One vector is turned by the same rotation once a step. Each row is the vector after some number of steps, and that number follows the row.
The counts run from 0 to 621.
80; 107; 87; 106; 77; 108; 114; 104; 91; 79; 103; 112; 131; 82; 95; 114; 87; 112; 132; 81; 108; 81; 117; 119; 118; 108; 91; 108; 114; 116; 120; 113; 91; 86; 73; 80; 152; 80; 148; 125; 116; 123; 121; 93; 87; 88; 91; 106; 105; 81; 124; 96; 108; 83; 67; 90; 113; 66; 102; 127; 109; 64; 96; 104; 131; 129; 97; 95; 136; 114; 98; 110; 115; 110; 95; 95; 83; 129; 46; 115; 110; 79; 105; 101; 135; 107; 128; 103; 119 -> 34
82; 127; 104; 86; 86; 115; 129; 112; 72; 79; 89; 95; 124; 84; 120; 119; 104; 83; 124; 69; 129; 97; 109; 96; 132; 136; 91; 105; 92; 126; 111; 119; 81; 87; 83; 82; 142; 93; 134; 121; 118; 109; 85; 67; 99; 88; 69; 94; 103; 124; 116; 98; 108; 87; 72; 127; 134; 95; 95; 132; 112; 74; 82; 80; 95; 109; 74; 78; 137; 120; 103; 125; 97; 114; 81; 115; 97; 125; 61; 113; 101; 82; 109; 104; 102; 120; 119; 85; 112 -> 376
92; 132; 103; 68; 86; 96; 104; 87; 71; 77; 95; 108; 118; 82; 103; 115; 84; 86; 136; 75; 122; 91; 99; 91; 143; 150; 83; 110; 101; 132; 135; 104; 92; 84; 89; 107; 146; 54; 136; 102; 116; 112; 106; 90; 114; 87; 74; 96; 120; 97; 128; 121; 94; 81; 71; 87; 124; 69; 97; 118; 110; 90; 92; 94; 105; 108; 82; 80; 145; 97; 104; 129; 99; 102; 81; 93; 77; 123; 74; 106; 91; 79; 105; 117; 99; 107; 104; 98; 118 -> 116
106; 129; 74; 105; 88; 89; 111; 116; 66; 101; 94; 116; 91; 67; 104; 89; 82; 96; 112; 78; 109; 99; 114; 100; 135; 153; 91; 124; 92; 108; 121; 126; 94; 107; 97; 117; 146; 30; 135; 89; 96; 114; 79; 100; 118; 91; 84; 98; 134; 76; 115; 104; 108; 80; 60; 93; 126; 86; 101; 122; 123; 83; 105; 87; 82; 110; 111; 96; 130; 90; 111; 114; 80; 109; 84; 105; 78; 113; 98; 89; 77; 70; 99; 117; 114; 106; 81; 120; 115 -> 114
108; 89; 81; 102; 95; 85; 135; 110; 78; 100; 101; 91; 108; 91; 98; 108; 73; 106; 149; 90; 127; 106; 110; 111; 111; 145; 82; 134; 96; 113; 95; 109; 90; 92; 89; 75; 142; 47; 114; 102; 113; 84; 95; 95; 91; 78; 85; 128; 120; 102; 150; 87; 130; 66; 68; 91; 118; 79; 113; 132; 118; 88; 117; 97; 94; 114; 104; 65; 137; 121; 97; 101; 82; 114; 125; 106; 78; 120; 47; 120; 92; 73; 89; 91; 121; 92; 101; 113; 102 -> 551
102; 126; 69; 83; 75; 74; 94; 88; 99; 61; 76; 101; 103; 79; 116; 118; 102; 102; 88; 91; 108; 90; 82; 106; 139; 153; 120; 113; 91; 122; 83; 103; 127; 86; 101; 116; 123; 61; 118; 79; 112; 113; 92; 70; 110; 115; 68; 114; 107; 76; 105; 127; 111; 94; 43; 91; 108; 68; 102; 139; 116; 123; 107; 129; 91; 119; 63; 87; 112; 100; 107; 103; 89; 74; 107; 84; 87; 128; 85; 99; 76; 62; 84; 101; 131; 111; 85; 101; 99 -> 249
108; 94; 70; 92; 82; 95; 94; 105; 69; 100; 94; 126; 101; 74; 96; 117; 79; 101; 137; 74; 132; 117; 108; 104; 109; 135; 104; 148; 81; 119; 77; 108; 89; 104; 99; 99; 118; 62; 117; 112; 94; 97; 75; 80; 111; 87; 64; 99; 124; 89; 125; 82; 127; 91; 56; 102; 126; 88; 95; 146; 119; 108; 104; 98; 75; 101; 104; 78; 111; 139; 119; 104; 90; 114; 104; 108; 95; 126; 59; 116; 86; 90; 106; 76; 120; 93; 113; 106; 121 -> 359
85; 88; 70; 91; 86; 93; 119; 102; 95; 92; 91; 128; 117; 92; 97; 107; 79; 117; 121; 79; 95; 100; 79; 107; 123; 119; 104; 124; 127; 125; 83; 125; 111; 84; 91; 63; 165; 105; 124; 128; 110; 71; 120; 76; 93; 83; 69; 85; 99; 93; 131; 98; 114; 65; 73; 99; 105; 84; 118; 108; 106; 103; 98; 101; 101; 119; 83; 65; 132; 118; 80; 122; 109; 107; 83; 99; 79; 111; 54; 121; 97; 80; 98; 77; 138; 110; 104; 102; 97 -> 349
113; 109; 64; 94; 87; 79; 93; 108; 113; 94; 83; 133; 118; 94; 105; 120; 92; 104; 137; 95; 101; 100; 116; 106; 122; 162; 82; 113; 82; 124; 93; 129; 105; 103; 105; 96; 145; 59; 112; 108; 108; 97; 71; 96; 97; 92; 74; 88; 132; 84; 112; 80; 133; 74; 39; 108; 135; 114; 106; 139; 120; 93; 90; 96; 99; 93; 106; 84; 123; 132; 131; 118; 86; 115; 90; 117; 92; 139; 59; 108; 99; 93; 114; 109; 101; 100; 105; 102; 86 -> 24
115; 114; 105; 106; 82; 92; 144; 113; 71; 80; 96; 93; 94; 63; 130; 114; 77; 96; 111; 75; 108; 86; 108; 113; 124; 126; 99; 152; 94; 111; 88; 118; 105; 96; 92; 98; 149; 61; 111; 122; 84; 129; 99; 67; 104; 88; 90; 112; 121; 115; 111; 94; 106; 88; 58; 112; 123; 80; 106; 123; 107; 85; 127; 117; 87; 112; 90; 88; 125; 97; 75; 107; 79; 98; 91; 98; 71; 122; 76; 108; 92; 65; 95; 102; 151; 108; 104; 117; 102 -> 181
98; 94; 82; 122; 84; 92; 116; 114; 74; 64; 98; 93; 93; 88; 91; 111; 82; 124; 106; 94; 123; 109; 85; 138; 131; 136; 72; 116; 95; 108; 124; 119; 91; 88; 87; 93; 168; 60; 132; 109; 109; 120; 90; 86; 96; 77; 87; 105; 94; 92; 92; 106; 98; 81; 61; 107; 134; 91; 117; 112; 138; 75; 117; 103; 98; 111; 116; 98; 128; 82; 112; 114; 80; 102; 87; 117; 63; 98; 65; 115; 103; 95; 89; 117; 125; 109; 110; 121; 104 -> 572
99; 135; 78; 87; 110; 102; 90; 109; 86; 104; 88; 120; 92; 86; 116; 110; 89; 84; 108; 62; 105; 75; 91; 94; 139; 144; 89; 85; 98; 116; 111; 116; 110; 74; 122; 108; 148; 42; 118; 93; 112; 103; 80; 86; 116; 90; 86; 92; 104; 98; 123; 109; 111; 82; 73; 117; 144; 113; 135; 131; 96; 85; 107; 113; 88; 133; 67; 73; 115; 84; 107; 115; 88; 107; 80; 111; 83; 103; 52; 82; 76; 73; 96; 123; 105; 146; 98; 107; 111 -> 393
120; 132; 90; 97; 84; 111; 79; 92; 104; 80; 74; 115; 96; 97; 101; 102; 101; 98; 84; 82; 95; 87; 95; 113; 120; 154; 105; 117; 117; 115; 88; 112; 115; 93; 91; 117; 160; 66; 127; 85; 111; 137; 121; 73; 90; 108; 79; 102; 95; 50; 110; 136; 113; 101; 55; 84; 131; 97; 104; 121; 132; 86; 83; 125; 108; 121; 75; 104; 116; 96; 105; 109; 76; 78; 93; 77; 82; 127; 74; 88; 77; 84; 103; 122; 118; 123; 120; 116; 107 -> 421
112; 134; 77; 100; 95; 99; 89; 116; 103; 88; 91; 119; 104; 94; 94; 87; 88; 90; 87; 84; 103; 89; 106; 111; 132; 148; 82; 104; 99; 102; 96; 130; 108; 92; 100; 108; 169; 55; 127; 102; 115; 143; 92; 94; 88; 78; 102; 107; 119; 65; 113; 117; 125; 95; 44; 84; 142; 106; 123; 124; 124; 73; 99; 97; 116; 102; 83; 85; 128; 101; 100; 108; 79; 100; 93; 98; 95; 132; 80; 94; 88; 71; 112; 115; 111; 117; 119; 111; 109 -> 563
102; 132; 91; 98; 95; 87; 121; 119; 93; 78; 66; 123; 109; 88; 128; 121; 103; 107; 98; 75; 99; 79; 97; 121; 126; 147; 80; 102; 113; 126; 104; 121; 103; 97; 82; 97; 175; 83; 118; 93; 130; 121; 104; 83; 78; 111; 93; 88; 93; 78; 100; 117; 104; 92; 75; 112; 132; 86; 124; 113; 121; 77; 90; 113; 101; 127; 67; 90; 126; 91; 98; 124; 83; 96; 66; 110; 85; 115; 61; 96; 92; 80; 93; 129; 125; 136; 100; 115; 82 -> 231
92; 100; 76; 93; 71; 102; 67; 90; 104; 50; 100; 110; 93; 87; 96; 126; 88; 92; 123; 66; 118; 86; 86; 122; 143; 136; 112; 129; 76; 111; 77; 89; 112; 85; 98; 126; 147; 77; 123; 123; 113; 143; 109; 87; 100; 109; 82; 105; 109; 52; 105; 119; 117; 108; 50; 93; 117; 82; 97; 139; 123; 101; 108; 112; 101; 120; 75; 82; 136; 94; 128; 88; 109; 96; 85; 93; 85; 113; 87; 107; 86; 89; 107; 93; 128; 105; 117; 97; 121 -> 419
86; 107; 91; 94; 86; 109; 98; 100; 75; 68; 106; 78; 108; 93; 82; 113; 87; 85; 125; 97; 130; 113; 96; 113; 129; 129; 82; 133; 81; 108; 76; 110; 89; 83; 107; 88; 154; 57; 132; 130; 101; 119; 92; 82; 98; 66; 81; 100; 104; 111; 131; 81; 106; 80; 65; 121; 120; 110; 110; 123; 119; 78; 119; 85; 99; 83; 93; 78; 144; 111; 109; 112; 85; 116; 102; 100; 72; 109; 58; 119; 103; 92; 102; 86; 116; 97; 130; 93; 99 -> 466
90; 113; 94; 104; 95; 97; 103; 111; 92; 82; 84; 92; 124; 76; 110; 122; 97; 104; 107; 108; 112; 119; 129; 114; 116; 140; 103; 91; 85; 133; 132; 123; 94; 102; 62; 77; 126; 75; 134; 97; 112; 131; 88; 85; 102; 102; 65; 96; 102; 84; 118; 88; 106; 74; 48; 108; 120; 82; 89; 125; 119; 72; 78; 107; 118; 120; 98; 89; 109; 103; 116; 133; 81; 108; 90; 115; 76; 141; 47; 109; 113; 76; 98; 139; 107; 121; 113; 98; 119 -> 568
88; 97; 81; 96; 91; 89; 120; 106; 104; 91; 73; 112; 113; 91; 112; 123; 104; 116; 123; 91; 113; 90; 86; 124; 137; 118; 92; 97; 104; 134; 110; 120; 99; 86; 92; 89; 153; 101; 112; 107; 122; 77; 105; 80; 83; 90; 75; 100; 93; 92; 125; 96; 117; 73; 95; 105; 108; 71; 117; 120; 109; 103; 107; 121; 110; 144; 54; 80; 125; 101; 92; 112; 110; 103; 95; 111; 67; 109; 29; 113; 101; 81; 72; 94; 128; 114; 120; 115; 101 -> 491
78; 110; 95; 69; 75; 86; 109; 85; 77; 58; 91; 102; 99; 83; 88; 113; 95; 104; 74; 95; 131; 107; 70; 115; 138; 140; 109; 120; 101; 132; 96; 102; 111; 88; 90; 114; 155; 85; 126; 91; 100; 99; 119; 58; 94; 87; 54; 104; 73; 98; 115; 115; 104; 74; 77; 98; 101; 80; 106; 113; 131; 92; 92; 111; 90; 109; 73; 85; 115; 89; 90; 124; 78; 71; 112; 86; 70; 112; 53; 108; 83; 82; 60; 105; 111; 110; 122; 101; 107 -> 154
92; 120; 86; 109; 83; 123; 96; 111; 71; 71; 94; 97; 93; 94; 105; 89; 66; 109; 84; 66; 116; 113; 102; 110; 104; 141; 94; 136; 116; 109; 84; 114; 86; 92; 82; 85; 167; 76; 130; 99; 91; 130; 118; 68; 102; 98; 71; 101; 91; 88; 100; 112; 83; 84; 31; 114; 132; 105; 107; 109; 119; 77; 99; 97; 79; 114; 98; 91; 115; 93; 90; 114; 74; 93; 86; 108; 82; 98; 78; 105; 81; 59; 107; 113; 133; 127; 90; 109; 110 -> 429
73; 122; 79; 90; 85; 122; 91; 104; 81; 86; 110; 94; 99; 84; 108; 84; 62; 83; 105; 67; 100; 83; 119; 85; 125; 137; 105; 111; 93; 105; 102; 117; 89; 74; 98; 95; 140; 57; 137; 103; 119; 113; 90; 83; 116; 83; 91; 115; 113; 92; 123; 112; 106; 90; 32; 95; 131; 92; 123; 134; 95; 98; 89; 75; 102; 119; 80; 69; 141; 107; 103; 103; 100; 120; 104; 97; 94; 111; 78; 99; 88; 69; 126; 105; 124; 112; 98; 90; 104 -> 199
117; 123; 102; 85; 80; 83; 137; 101; 80; 82; 80; 106; 110; 74; 130; 130; 105; 100; 141; 74; 131; 99; 99; 104; 130; 161; 80; 114; 106; 137; 88; 117; 93; 100; 79; 111; 125; 68; 103; 109; 117; 85; 100; 82; 88; 126; 76; 87; 124; 99; 125; 96; 127; 93; 79; 103; 134; 90; 95; 124; 120; 101; 88; 95; 69; 109; 77; 68; 143; 119; 99; 112; 81; 90; 99; 95; 95; 133; 72; 123; 85; 80; 92; 106; 107; 103; 108; 121; 92 -> 270
97; 106; 77; 78; 82; 87; 116; 108; 92; 95; 88; 120; 126; 61; 121; 120; 69; 113; 125; 88; 106; 98; 118; 91; 120; 125; 112; 120; 95; 132; 104; 119; 106; 84; 85; 84; 129; 94; 129; 113; 102; 107; 81; 79; 123; 109; 50; 94; 111; 97; 118; 93; 112; 63; 36; 95; 94; 57; 107; 146; 94; 98; 86; 115; 106; 119; 94; 73; 108; 118; 88; 115; 106; 104; 78; 108; 87; 123; 68; 99; 102; 78; 98; 114; 143; 99; 95; 103; 97 -> 4
84; 122; 92; 81; 81; 107; 126; 101; 77; 80; 98; 102; 96; 77; 118; 101; 81; 76; 87; 72; 124; 105; 91; 87; 130; 140; 88; 123; 95; 117; 79; 116; 92; 71; 99; 102; 148; 76; 117; 114; 104; 102; 93; 59; 112; 95; 68; 98; 87; 132; 103; 113; 101; 95; 71; 124; 135; 95; 119; 122; 97; 99; 98; 74; 66; 104; 72; 81; 133; 100; 83; 120; 82; 102; 88; 104; 88; 101; 78; 114; 88; 68; 98; 102; 128; 123; 98; 96; 89 -> 96
112; 102; 77; 97; 75; 96; 63; 96; 87; 66; 83; 125; 87; 85; 93; 108; 82; 97; 110; 62; 104; 94; 81; 114; 150; 130; 106; 121; 87; 118; 91; 106; 104; 87; 102; 128; 157; 77; 127; 107; 110; 121; 119; 101; 103; 93; 87; 82; 104; 51; 105; 134; 107; 112; 70; 90; 120; 92; 99; 126; 136; 103; 104; 92; 92; 118; 81; 88; 129; 85; 129; 96; 111; 88; 75; 97; 92; 98; 87; 102; 79; 83; 110; 106; 121; 108; 94; 113; 111 -> 506
97; 122; 101; 82; 76; 110; 131; 91; 69; 78; 81; 99; 104; 72; 124; 115; 108; 83; 106; 72; 125; 104; 99; 99; 125; 163; 84; 123; 107; 119; 86; 109; 90; 77; 84; 96; 144; 72; 123; 109; 109; 103; 104; 47; 97; 116; 72; 102; 99; 125; 104; 100; 100; 105; 77; 115; 138; 104; 99; 131; 111; 94; 84; 79; 55; 102; 68; 89; 136; 123; 91; 103; 71; 98; 105; 92; 101; 126; 74; 123; 92; 76; 88; 97; 122; 108; 107; 108; 94 -> 183
85; 107; 84; 81; 77; 86; 119; 93; 74; 66; 96; 96; 101; 70; 113; 108; 64; 117; 104; 82; 110; 96; 78; 111; 137; 144; 101; 128; 108; 134; 99; 110; 98; 77; 81; 117; 147; 58; 141; 94; 106; 113; 109; 80; 110; 118; 71; 85; 90; 100; 94; 133; 77; 84; 59; 89; 113; 65; 98; 124; 105; 102; 105; 101; 89; 127; 89; 89; 131; 85; 100; 114; 93; 82; 94; 91; 65; 101; 93; 109; 94; 72; 88; 104; 124; 117; 86; 123; 92 -> 344
84; 90; 50; 107; 85; 104; 100; 110; 86; 97; 93; 106; 104; 84; 110; 96; 98; 98; 120; 60; 107; 97; 114; 103; 110; 142; 103; 107; 84; 95; 97; 106; 100; 69; 103; 96; 136; 45; 109; 111; 126; 110; 82; 88; 106; 98; 107; 140; 116; 74; 131; 96; 132; 105; 60; 84; 137; 76; 128; 146; 109; 86; 110; 97; 103; 126; 69; 85; 124; 103; 112; 85; 116; 116; 90; 108; 93; 119; 54; 102; 69; 80; 104; 97; 134; 102; 114; 95; 120 -> 389
85; 96; 90; 79; 85; 106; 89; 101; 94; 66; 99; 99; 104; 110; 78; 96; 71; 110; 88; 89; 112; 103; 82; 110; 136; 129; 84; 93; 105; 108; 110; 126; 106; 80; 91; 96; 172; 69; 142; 104; 123; 102; 123; 102; 94; 75; 89; 104; 99; 82; 118; 131; 86; 82; 57; 94; 119; 81; 114; 114; 112; 91; 103; 88; 120; 125; 85; 77; 143; 82; 101; 118; 102; 103; 93; 107; 63; 94; 66; 105; 105; 78; 101; 102; 111; 109; 111; 105; 90 -> 400
92; 137; 102; 68; 78; 95; 125; 97; 85; 80; 71; 100; 104; 85; 113; 99; 92; 92; 88; 88; 116; 89; 103; 105; 143; 157; 81; 110; 106; 127; 104; 136; 93; 85; 87; 90; 155; 72; 116; 98; 111; 86; 92; 75; 93; 91; 71; 114; 102; 113; 120; 113; 111; 87; 78; 95; 117; 70; 104; 114; 114; 91; 95; 58; 82; 110; 61; 75; 144; 130; 72; 109; 95; 96; 103; 92; 95; 120; 76; 107; 107; 49; 93; 104; 118; 107; 105; 94; 88 -> 546
112; 133; 91; 108; 92; 95; 126; 123; 72; 77; 83; 99; 81; 90; 105; 98; 79; 111; 89; 88; 121; 109; 94; 105; 120; 153; 87; 140; 110; 124; 71; 134; 101; 93; 84; 114; 156; 75; 112; 92; 111; 109; 120; 80; 97; 99; 77; 104; 105; 92; 109; 111; 100; 93; 64; 102; 129; 81; 106; 121; 112; 105; 115; 88; 67; 132; 80; 70; 125; 101; 82; 104; 86; 93; 84; 104; 83; 113; 80; 121; 65; 64; 97; 107; 137; 129; 75; 134; 85 -> 602
105; 105; 84; 100; 65; 102; 101; 88; 94; 72; 94; 112; 100; 96; 105; 91; 90; 100; 89; 80; 116; 109; 87; 115; 104; 151; 106; 148; 113; 103; 51; 91; 104; 93; 102; 91; 170; 58; 107; 118; 84; 121; 114; 61; 93; 88; 68; 120; 88; 89; 103; 113; 124; 100; 54; 91; 125; 93; 92; 116; 135; 68; 94; 105; 98; 97; 98; 104; 124; 117; 98; 96; 75; 96; 101; 88; 93; 116; 68; 114; 83; 82; 91; 89; 145; 97; 137; 104; 112 -> 524
104; 113; 86; 100; 94; 111; 85; 125; 102; 92; 66; 130; 117; 99; 98; 101; 86; 121; 102; 84; 101; 97; 112; 101; 110; 141; 97; 113; 120; 126; 83; 128; 115; 109; 76; 78; 154; 110; 113; 113; 120; 112; 118; 105; 77; 107; 70; 80; 104; 54; 118; 104; 111; 100; 35; 98; 120; 88; 105; 116; 112; 94; 75; 92; 92; 127; 82; 73; 122; 134; 107; 120; 102; 104; 69; 113; 87; 125; 63; 121; 91; 77; 114; 110; 119; 135; 89; 94; 103 -> 511
109; 148; 104; 72; 81; 105; 114; 119; 87; 74; 82; 112; 99; 89; 110; 97; 81; 77; 85; 81; 113; 93; 103; 97; 145; 139; 79; 120; 91; 105; 102; 140; 100; 87; 95; 101; 175; 84; 129; 110; 104; 115; 93; 92; 108; 87; 88; 98; 120; 92; 114; 111; 110; 108; 64; 98; 119; 90; 116; 108; 123; 93; 91; 56; 74; 102; 76; 74; 150; 104; 78; 114; 88; 102; 85; 100; 97; 120; 72; 97; 100; 72; 114; 101; 123; 118; 97; 91; 85 -> 459
95; 99; 61; 79; 74; 73; 118; 94; 111; 95; 70; 132; 109; 83; 108; 120; 110; 108; 117; 103; 122; 105; 101; 117; 140; 147; 87; 101; 83; 121; 101; 121; 105; 99; 110; 91; 132; 74; 117; 91; 113; 77; 76; 86; 91; 94; 61; 124; 122; 88; 125; 90; 146; 93; 80; 95; 104; 78; 121; 138; 136; 92; 96; 109; 92; 111; 78; 89; 120; 127; 107; 97; 91; 92; 105; 122; 84; 131; 52; 103; 100; 90; 80; 95; 116; 97; 118; 107; 113 -> 300
